In the data rows, 128 means zero.
Here is a table of points, one per row:
[167. 182. 170. 115. 164. 82. 101. 88. 135. 154. 155. 103. 121. 124. 95. 128. 168. 85. 83. 97. 127. 132. 178.
 183. 180. 110. 162. 183. 101. 172. 156. 134. 182.]
[174. 138. 130. 95. 165. 154. 96. 106. 95. 115. 168. 166. 102. 161. 144. 167. 178. 103. 143. 176. 137. 112. 172.
 178. 132. 83. 166. 181. 113. 156. 170. 91. 114.]
[85. 79. 172. 134. 85. 101. 177. 139. 152. 105. 86. 107. 164. 84. 126. 74. 85. 150. 140. 106. 127. 140. 190.
 116. 159. 162. 95. 144. 148. 160. 76. 98. 191.]
[120. 112. 150. 89. 89. 178. 97. 152. 125. 115. 120. 150. 90. 164. 158. 162. 179. 129. 163. 154. 137. 87. 150.
 124. 165. 125. 105. 169. 97. 149. 111. 95. 185.]
[110. 123. 100. 78. 91. 104. 105. 143. 80. 85. 127. 129. 116. 115. 145. 136. 134. 106. 133. 134. 85. 75. 179.
 171. 153. 139. 135. 145. 78. 132. 129. 116. 163.]
[159. 170. 93. 144. 162. 106. 170. 86. 128. 135. 166. 138. 169. 77. 92. 91. 78. 95. 90. 119. 83. 151. 118.
 171. 96. 89. 173. 155. 168. 101. 184. 171. 116.]
[156. 130. 85. 126. 147. 167. 138. 107. 120. 134. 170. 118. 123. 137. 105. 128. 97. 145. 103. 130. 87. 138. 92.
 92. 97. 98. 131. 100. 112. 91. 140. 154. 92.]
[82. 81. 114. 123. 79. 114. 174. 66. 80. 99. 109. 102. 176. 86. 71. 91. 87. 129. 76. 106. 114. 93. 121.
 100. 125. 171. 116. 151. 114. 128. 142. 121. 116.]
[133. 147. 149. 161. 103. 71. 168. 155. 158. 144. 94. 84. 185. 101. 151. 147. 114. 102. 145. 88. 157. 152. 87.
 85. 111. 159. 97. 85. 157. 141. 81. 117. 115.]
[80. 101. 163. 111. 103. 178. 92. 164. 97. 77. 100. 111. 90. 173. 160. 145. 166. 154. 173. 159. 142. 127. 124.
 124. 129. 137. 116. 144. 99. 166. 111. 87. 179.]
[138. 103. 82. 159. 128. 142. 140. 134. 140. 174. 128. 75. 117. 141. 134. 157. 158. 151. 152. 87. 161. 168. 91.
 90. 82. 104. 98. 91. 164. 71. 96. 146. 74.]
[174. 167. 145. 138. 176. 97. 104. 109. 84. 84. 165. 172. 93. 179. 80. 141. 139. 96. 89. 172. 107. 91. 180.
 173. 160. 110. 178. 168. 164. 166. 164. 116. 165.]
[91. 159. 98. 149. 161. 103. 172. 93. 115. 147. 179. 111. 176. 83. 88. 93. 77. 98. 88. 123. 102. 133. 101.
 158. 122. 108. 176. 168. 146. 104. 180. 169. 114.]
[168. 169. 90. 155. 168. 180. 91. 89. 161. 163. 168. 184. 94. 166. 95. 162. 165. 123. 123. 192. 166. 163. 90.
 113. 96. 92. 115. 114. 176. 123. 127. 151. 89.]
[82. 89. 204. 142. 96. 159. 88. 161. 142. 121. 94. 169. 84. 160. 168. 178. 159. 131. 167. 121. 121. 147. 141.
 143. 155. 121. 85. 128. 90. 134. 118. 82. 146.]
[175. 178. 107. 174. 171. 191. 84. 112. 171. 173. 173. 171. 101. 166. 119. 171. 170. 139. 156. 154. 158. 164. 104.
 128. 86. 102. 117. 101. 183. 105. 120. 109. 95.]
[169. 169. 106. 185. 158. 181. 79. 138. 154. 183. 91. 161. 98. 173. 166. 166. 168. 179. 167. 150. 158. 172. 122.
 98. 88. 88. 94. 118. 148. 105. 101. 112. 101.]
[81. 88. 137. 151. 84. 111. 128. 166. 162. 169. 94. 95. 129. 75. 172. 157. 83. 165. 166. 108. 169. 167. 168.
 110. 138. 173. 88. 98. 130. 174. 92. 99. 198.]
[125. 111. 116. 86. 131. 144. 121. 112. 94. 86. 159. 156. 148. 102. 102. 106. 97. 118. 107. 156. 91. 92. 125.
 170. 125. 116. 172. 107. 94. 78. 116. 117. 105.]
[81. 70. 113. 131. 119. 94. 176. 73. 150. 135. 114. 117. 171. 83. 80. 92. 89. 93. 92. 94. 88. 104. 119.
 108. 119. 162. 176. 108. 107. 131. 165. 172. 126.]
[96. 95. 115. 83. 93. 111. 111. 133. 81. 88. 134. 165. 118. 105. 146. 113. 114. 105. 124. 163. 78. 80. 147.
 177. 174. 129. 138. 158. 83. 132. 144. 121. 131.]
[154. 117. 132. 161. 82. 168. 91. 171. 174. 174. 82. 94. 98. 172. 175. 167. 158. 178. 169. 105. 157. 181. 131.
 100. 102. 127. 96. 112. 182. 155. 94. 97. 117.]
[97. 85. 155. 115. 71. 141. 131. 136. 101. 84. 117. 114. 104. 82. 125. 72. 87. 166. 151. 109. 114. 79. 117.
 123. 118. 178. 115. 157. 112. 122. 106. 98. 137.]
[129. 120. 86. 141. 145. 195. 152. 112. 106. 142. 125. 150. 172. 114. 111. 133. 142. 170. 120. 147. 66. 133. 91.
 110. 92. 94. 150. 101. 96. 90. 133. 159. 98.]
[175. 122. 166. 135. 118. 136. 88. 132. 117. 111. 125. 184. 82. 175. 156. 172. 167. 112. 177. 130. 154. 118. 172.
 159. 188. 133. 121. 166. 142. 127. 117. 95. 165.]
[166. 122. 115. 156. 155. 187. 83. 184. 177. 188. 69. 114. 92. 175. 165. 158. 168. 168. 165. 107. 165. 171. 111.
 110. 111. 70. 90. 94. 180. 150. 87. 95. 107.]
[122. 130. 76. 181. 125. 101. 142. 177. 162. 152. 111. 83. 152. 162. 143. 163. 117. 170. 130. 97. 182. 148. 94.
 91. 81. 107. 104. 85. 159. 74. 93. 128. 83.]
[133. 97. 125. 74. 102. 118. 124. 150. 93. 98. 145. 173. 115. 140. 116. 153. 79. 90. 137. 124. 62. 85. 132.
 172. 157. 151. 138. 171. 81. 107. 109. 120. 141.]
[157. 175. 153. 101. 165. 68. 106. 88. 91. 146. 168. 180. 83. 166. 87. 121. 162. 94. 76. 102. 109. 125. 181.
 167. 176. 100. 158. 171. 126. 174. 155. 123. 171.]
[133. 161. 71. 147. 126. 166. 139. 135. 147. 134. 124. 90. 105. 159. 131. 138. 140. 178. 130. 117. 152. 156. 77.
 83. 97. 96. 126. 94. 148. 71. 115. 157. 87.]
[164. 173. 104. 148. 166. 101. 178. 91. 146. 164. 174. 180. 171. 83. 89. 82. 100. 100. 102. 152. 132. 152. 88.
 166. 125. 76. 172. 123. 148. 95. 180. 166. 115.]
[127. 146. 81. 128. 142. 187. 177. 123. 142. 133. 151. 119. 133. 126. 82. 154. 124. 156. 103. 134. 107. 140. 96.
 102. 94. 90. 119. 98. 118. 81. 126. 177. 91.]
[74. 179. 138. 148. 127. 81. 173. 146. 154. 174. 66. 85. 157. 115. 163. 86. 127. 53. 154. 81. 159. 147. 137.
 81. 115. 145. 136. 93. 126. 180. 99. 177. 112.]
[128. 97. 125. 94. 105. 115. 111. 125. 73. 73. 132. 146. 101. 106. 145. 121. 126. 97. 144. 117. 86. 85. 165.
 177. 141. 164. 134. 157. 81. 121. 128. 129. 182.]
[98. 86. 148. 80. 93. 163. 109. 162. 85. 95. 105. 125. 95. 78. 155. 106. 85. 165. 153. 109. 126. 79. 134.
 150. 113. 167. 103. 114. 102. 128. 108. 91. 155.]
[163. 162. 151. 101. 169. 113. 103. 90. 105. 133. 168. 167. 80. 179. 82. 165. 149. 90. 129. 184. 107. 90. 188.
 165. 155. 88. 163. 174. 138. 153. 159. 104. 129.]
[117. 134. 109. 157. 112. 62. 139. 146. 171. 140. 85. 80. 170. 126. 155. 145. 117. 116. 143. 87. 179. 150. 85.
 88. 92. 130. 75. 88. 150. 154. 94. 130. 98.]
[80. 88. 155. 150. 80. 96. 142. 169. 143. 126. 98. 114. 167. 82. 157. 136. 77. 176. 142. 97. 156. 152. 145.
 107. 146. 166. 84. 107. 138. 184. 87. 91. 200.]
[82. 78. 130. 80. 89. 118. 179. 131. 104. 129. 107. 120. 175. 91. 149. 72. 90. 148. 115. 111. 136. 127. 130.
 105. 134. 175. 105. 112. 83. 102. 102. 92. 128.]
[163. 101. 186. 121. 107. 140. 91. 176. 120. 101. 126. 191. 87. 156. 147. 173. 177. 125. 160. 131. 149. 105. 177.
 144. 173. 107. 114. 156. 101. 149. 123. 95. 126.]
[95. 134. 107. 87. 149. 140. 121. 112. 94. 90. 135. 116. 164. 93. 143. 97. 156. 111. 126. 171. 68. 87. 133.
 170. 138. 128. 108. 149. 81. 113. 134. 114. 118.]
[172. 130. 127. 170. 134. 65. 157. 162. 175. 142. 101. 86. 131. 128. 142. 140. 140. 139. 167. 82. 151. 166. 77.
 82. 79. 146. 87. 89. 178. 133. 82. 148. 88.]
[157. 113. 182. 89. 109. 144. 96. 175. 110. 94. 105. 177. 90. 161. 175. 166. 165. 129. 150. 182. 128. 109. 139.
 129. 167. 107. 113. 161. 104. 163. 126. 93. 163.]
[120. 121. 118. 83. 108. 122. 112. 143. 87. 77. 148. 123. 108. 120. 110. 105. 106. 123. 115. 194. 92. 89. 139.
 148. 152. 141. 150. 175. 83. 110. 168. 126. 114.]
[168. 167. 116. 155. 162. 160. 100. 80. 160. 176. 163. 167. 101. 150. 81. 153. 159. 119. 94. 195. 167. 154. 92.
 148. 100. 92. 148. 109. 166. 110. 131. 186. 104.]
[128. 151. 96. 122. 170. 145. 126. 106. 108. 128. 127. 120. 129. 119. 116. 103. 118. 149. 95. 162. 97. 111. 81.
 103. 103. 102. 145. 95. 93. 82. 158. 119. 110.]
[93. 81. 160. 113. 97. 172. 105. 161. 79. 117. 89. 137. 107. 72. 174. 163. 112. 168. 155. 120. 109. 82. 127.
 137. 161. 147. 117. 105. 88. 134. 93. 83. 116.]
[85. 96. 136. 82. 101. 191. 98. 174. 104. 87. 109. 128. 107. 158. 154. 165. 139. 138. 175. 116. 130. 107. 154.
 135. 124. 177. 88. 134. 102. 140. 109. 76. 157.]
[168. 168. 86. 153. 165. 108. 154. 97. 142. 176. 183. 126. 164. 138. 91. 69. 150. 93. 93. 200. 144. 158. 110.
 146. 120. 89. 167. 134. 158. 93. 174. 163. 104.]
[153. 114. 116. 91. 115. 121. 132. 123. 91. 75. 142. 140. 85. 143. 121. 105. 98. 112. 128. 178. 79. 93. 129.
 161. 135. 169. 159. 172. 80. 131. 153. 110. 133.]
[173. 170. 175. 142. 170. 87. 161. 154. 143. 123. 121. 88. 153. 130. 108. 89. 85. 70. 110. 85. 147. 139. 175.
 92. 158. 174. 118. 116. 144. 189. 122. 170. 147.]
[102. 99. 154. 185. 86. 133. 92. 169. 173. 160. 92. 94. 105. 154. 174. 159. 162. 185. 168. 101. 155. 171. 135.
 108. 114. 167. 91. 97. 180. 169. 89. 103. 137.]
Along one direction, these points spread out more than along any other. Take the direction at right angles to it along which they spread out most. Go by this last direction. Where along it does each point below lie, from 0 to 99? The average is 50, and the first point in the table lies past the average. One standard deviation of the points above along it is 16.
[139. 164. 184. 149. 150. 89. 173. 130. 139. 142. 108. 83. 161. 114. 149. 104. 90. 65. 127. 81. 159. 153. 143.
 101. 136. 176. 121. 92. 152. 192. 124. 173. 123.] 52
[158. 108. 174. 115. 151. 118. 80. 133. 142. 105. 116. 141. 74. 166. 174. 169. 172. 111. 149. 163. 161. 158. 142.
 137. 188. 101. 101. 145. 113. 153. 136. 87. 154.] 40
[78. 82. 126. 103. 80. 109. 172. 123. 128. 99. 117. 94. 166. 84. 120. 84. 91. 130. 54. 108. 134. 130. 110.
 104. 128. 177. 127. 119. 138. 121. 128. 102. 123.] 45
[80. 91. 151. 151. 95. 97. 93. 176. 171. 146. 92. 88. 96. 98. 168. 157. 174. 180. 168. 103. 172. 169. 133.
 93. 129. 179. 99. 80. 177. 171. 94. 94. 149.] 30
[161. 171. 185. 136. 158. 89. 100. 87. 150. 133. 158. 101. 169. 132. 112. 87. 152. 86. 92. 78. 155. 119. 182.
 148. 190. 110. 163. 144. 99. 178. 153. 150. 187.] 56
[79. 100. 88. 115. 162. 105. 172. 86. 128. 109. 168. 111. 171. 89. 94. 88. 82. 109. 87. 102. 115. 96. 115.
 130. 121. 192. 168. 192. 145. 127. 174. 178. 110.] 62
[69. 128. 104. 137. 166. 91. 170. 90. 148. 132. 173. 124. 164. 83. 90. 86. 82. 80. 89. 98. 88. 138. 117.
 117. 104. 134. 177. 145. 152. 109. 182. 162. 117.] 70
[105. 107. 120. 92. 106. 143. 110. 129. 96. 85. 157. 175. 145. 107. 108. 119. 91. 121. 110. 163. 80. 98. 132.
 164. 141. 137. 158. 170. 90. 93. 136. 128. 97.] 51
[143. 153. 84. 137. 139. 171. 169. 121. 146. 146. 129. 103. 115. 139. 129. 141. 133. 175. 146. 105. 143. 138. 81.
 92. 92. 85. 137. 94. 146. 65. 109. 157. 87.] 65
[170. 168. 194. 137. 161. 90. 116. 98. 144. 112. 126. 94. 148. 171. 89. 85. 74. 92. 101. 86. 155. 141. 162.
 94. 194. 156. 149. 146. 144. 177. 165. 182. 184.] 56
[139. 150. 114. 173. 101. 81. 139. 142. 168. 161. 104. 83. 120. 163. 143. 147. 121. 179. 158. 87. 159. 168. 86.
 91. 91. 131. 81. 87. 172. 96. 94. 156. 76.] 55
[138. 156. 72. 129. 159. 190. 185. 113. 148. 129. 120. 112. 126. 141. 128. 142. 157. 177. 129. 109. 149. 138. 85.
 98. 84. 88. 131. 103. 134. 88. 138. 160. 81.] 67
[93. 126. 109. 76. 141. 138. 112. 99. 80. 134. 133. 145. 185. 89. 132. 101. 175. 141. 101. 180. 93. 86. 116.
 133. 115. 105. 134. 107. 90. 85. 171. 151. 113.] 59
[170. 168. 125. 174. 163. 127. 129. 97. 156. 187. 159. 199. 161. 165. 92. 106. 164. 119. 82. 167. 125. 138. 103.
 174. 86. 94. 173. 103. 156. 96. 170. 171. 116.] 80
